One vector is turned by the same rotation once a tick. Each row is the vector after some number of ticks, and that number follows the row.
The counts run from 0 to 259.
[175 114 174 129 138 150 138 159  90 134 153 164 130 132 103 106 146  97
 172 148 122 112  94 107 106 128 169 100 124 102 134  97 139 106 154  83
 107 144 161]  220
[147 120 133 135 151 169 116  86 127 155 131 158 118 134 165 190 169 147
 121 122 104  67 199 114 115  86 132 153 101 140 118 131 130 142 137 166
 148 119 119]  118
[147 158 128 126 147 155 159  91 143 115  62 144 141 107 146 117 108 146
  87 124 113 127 160 126 152 112 183 120 112 169 123 140  75 144 148 139
 135  83 148]  101
[ 77 121  90 122 176 107  88  98 132 138 134 100  75 153 124 186 108 147
 116 162  77 118 132  79 109 135 108 133 141 137 150 126 174 134 129 148
 129 132 111]  167
[160 113 114 106 117 129 144  99 134 142 128 124 124 137  96 129 157 142
 153  95  65 100 109 114 116 166 110 119 142  76 181 119 114 137 195 102
 120 124 132]  193
[128 119 130 154 154 162 133  78 138 145  96 151  89 180 110 148 145 144
 135 122  73 106 116  97  94 134 144  98 116  85 188  99 134 131 125  95
 139 133 124]  204
[160 126 130 132 137 127 148 117 135 103  98 106 113 137  63 124 107 156
  90 148 114 160  86  98 103  91 199 112 136 118 124 106 106 126 151 103
 114 135 173]  199
[152 110 116 136 136 141 134  63 129 117 117 135 112 150 139 149 158 159
 153 107  58  99 113 129 118 160 146  95 137  86 177  80 103 122 161 110
 119 104 136]  205
[112 113  90 103 116 128 122 153  94 149 186 105 115 129 147 164 144 127
 160 123 120  87 186 111 109 117 126 175 150 149  80 144  96 141 142 140
  76 142 142]  146
[ 77 149 122 127 183 125 101 141 122  92 118 124 106 108 123 155  94 123
 122 127 123 141 138 141 105 132 184  93 130 158  88 127 155 158 128  98
 159 159 183]  62
[166  97 126 130 152 140 112 103  92  81 137 116 124 139 106 178 150 146
 150 164 136 111  98 120 118 122 180 115 114 110 121  81 127 111 152 115
  92 114 176]  207
[159 115 130 114 109 139 139 168 110 156 179 136 139 117 125 127 142 100
 155 130 129  92 164 101 106  95 122 175 135 151  69 157  90 135 137 143
 108 159 139]  134
[149 163 140 101 155 122 118 190 129 122 152 151 148  83 143 129 111  84
 134 113 122 106 151 145 130 138 141 120 116 157  78 151 155 156 194 125
 164 147 150]  258
[129 118 134 150 139 107 136 105  59 123 145 149 119 113 120 105  89 125
 164 160 125 130 129 150  93 164 204 114 148 119  97  95  93 112 138 118
  90 106 159]  24
[112 118 129 144 152 148 111 138 110 118 124 158 125 106 163 157 137 117
 137  97 110  88 161 169  93 122 192 110 126 118  70  91 123 143 142 105
 161 166 137]  234
[159 102 123 111 153 109  88  66 150 136 128 106 132 124  57  98  91 110
 123 142 110 140 126  86 109 142 129  64 129 148 128 148 121 144 165 128
 140 127 186]  190
[156  90  91 104 122 129 114 100 119 119 137  93 122 150 111 153 175 163
 160 108  99  85 122 112 112 156 125 114 135  87 142 105  84 143 179 106
 110 125 155]  194
[121  99 130 142 132 114 128  92  71 148 122 150  97 123 100 100 120 145
 176 124 121 143 174 130  82 151 170 142 140 107 123  92  68 133 120 109
  91 105 143]  12
[163 133 166 128 146 126 136 123  91 125 123 165 126 100  76  99 102 107
 150 129 111 152 130 129  87 145 184  99 114  97 111  94 115 116 187 118
 137 108 155]  209
[127 166 117 135 126 120 161 106 172 108 129 108 164 106 128 105 107  93
 108 123 101 115 101 120 142 158 163  63 128 161 135 162 114 162 158  93
 153 155 164]  65
[166 163 152  92 157 140 164 179 123  82 112 140 139  98 129 110 149 111
 138 136 129 138  98 109 158 141 152 141 115 139 143 146 122 140 182  91
 118  92 169]  84
[144 139 134 141 156 166 129 109 115 134 126 151 108 147 179 191 168 140
 116 150  89  93 150 101 131  80 164 185 103 141 124 117 133 119 130 149
 114  97  96]  119
[115 150 159 116 168 172 153 162 126 123  83 150 102 136 105 142 147 133
 118 109 110 137 155  98  98 114 146 150 100 129 130 148 137 178 110  50
 155 153 162]  87
[176 156 184 134 140 164 142 107 130 149 132 179 143 130 110  86 146  92
 139 154 122 110 150  69 147 132 127 125  73 144 147 161 124 130 136 116
 134  89 141]  104
[103 119 123  92 163 128 123 155  82 133 131 136  70 149  82 124 144 142
 173 120  94 154 128 104  83 165 110 163 124  72 151 117 119 148 143  85
 106 138 147]  184
[123 131 148 137 147 145 147 149  88 128 147 181 119 125 153 135 152 117
 192  82 110  75 151 164  93 160 167 112 133 101 107  90 136 145 127  97
 136 136 143]  233
[146  93 101 129 119 124 136  96 103 147 144 117 111 134 122 162 139 162
 147  97  68  88 147 152  80 128 159 125 147  98 111  77  98 131 163 135
 130 157 122]  21
[113 139 104 109 159 145 124 141 137  86 115 105 112 131 167 210 147 145
 114 102  75  78 120 136 132 138 151 105 119 127 129 114 167 169 163 102
 157 140 147]  70
[133 140 132 119 117 118 174 204 112 121 171 111 134 128 125 125 132 100
 141 139 108  96  73 126 101 134 170 130 160 109 117 106 149 130 150  73
 104 179 148]  47
[170 125 174 132 126 141 148 147  94 157 138 180 144 118 107 106 137  97
 170 100 110 106 139 140  83 132 159  99 124  84 123 106 113 131 158  95
 135 160 148]  221
[134 152 163 148 130 173 140  93 122 173 143 176 131 146 144  88 162 109
 152 134 108  94 181  83 135 132 127 152  98 134 149 161 104 147  97 113
 113 120 132]  116
[125 133  91  96 124  97 136 147 145 151 144  89 117 119  90 113  74 116
  80 131  95 140 129 109 109 105 135 147 168 141 106 167 102 166 176 134
 115 168 122]  162
[178  90 122 133 152 119  91  77 109 144 148 101 123 153  62 144 123 122
 143 204 122 127 125  67 113 116 136 118 113 139 131 118 144 105 162 160
 102 107 150]  6
[144 135 154 153 121 173 168 122 137 168 140 141 143 152 114 108 151 118
 126 163 126  94 141  56 145 100 134 173 102 151 141 165 102 147  83 111
 110 136 134]  115
[143 144 124 113 158 112 125 112 140 138 136 113 112 142  98 137 104 113
 110 165  63 150  83  85 121 149 119 111 139 108 177 122 162 123 198 126
 115 104 131]  180
[141 125 145 127 163 150 107 116  95 119 105 137 117 106 140 167 149 138
 130 138 157 118 181 117 133  99 176 162  92 166  59 125 103 134 128 131
 127  97 165]  110
[119 113 138 145 122 135 147  80 122 143 107 138 130 145  98  79 139 129
 169 102 104  99 132 131  95 156 172  87 135  93 147 114  55 159  93  82
 109 136 165]  213
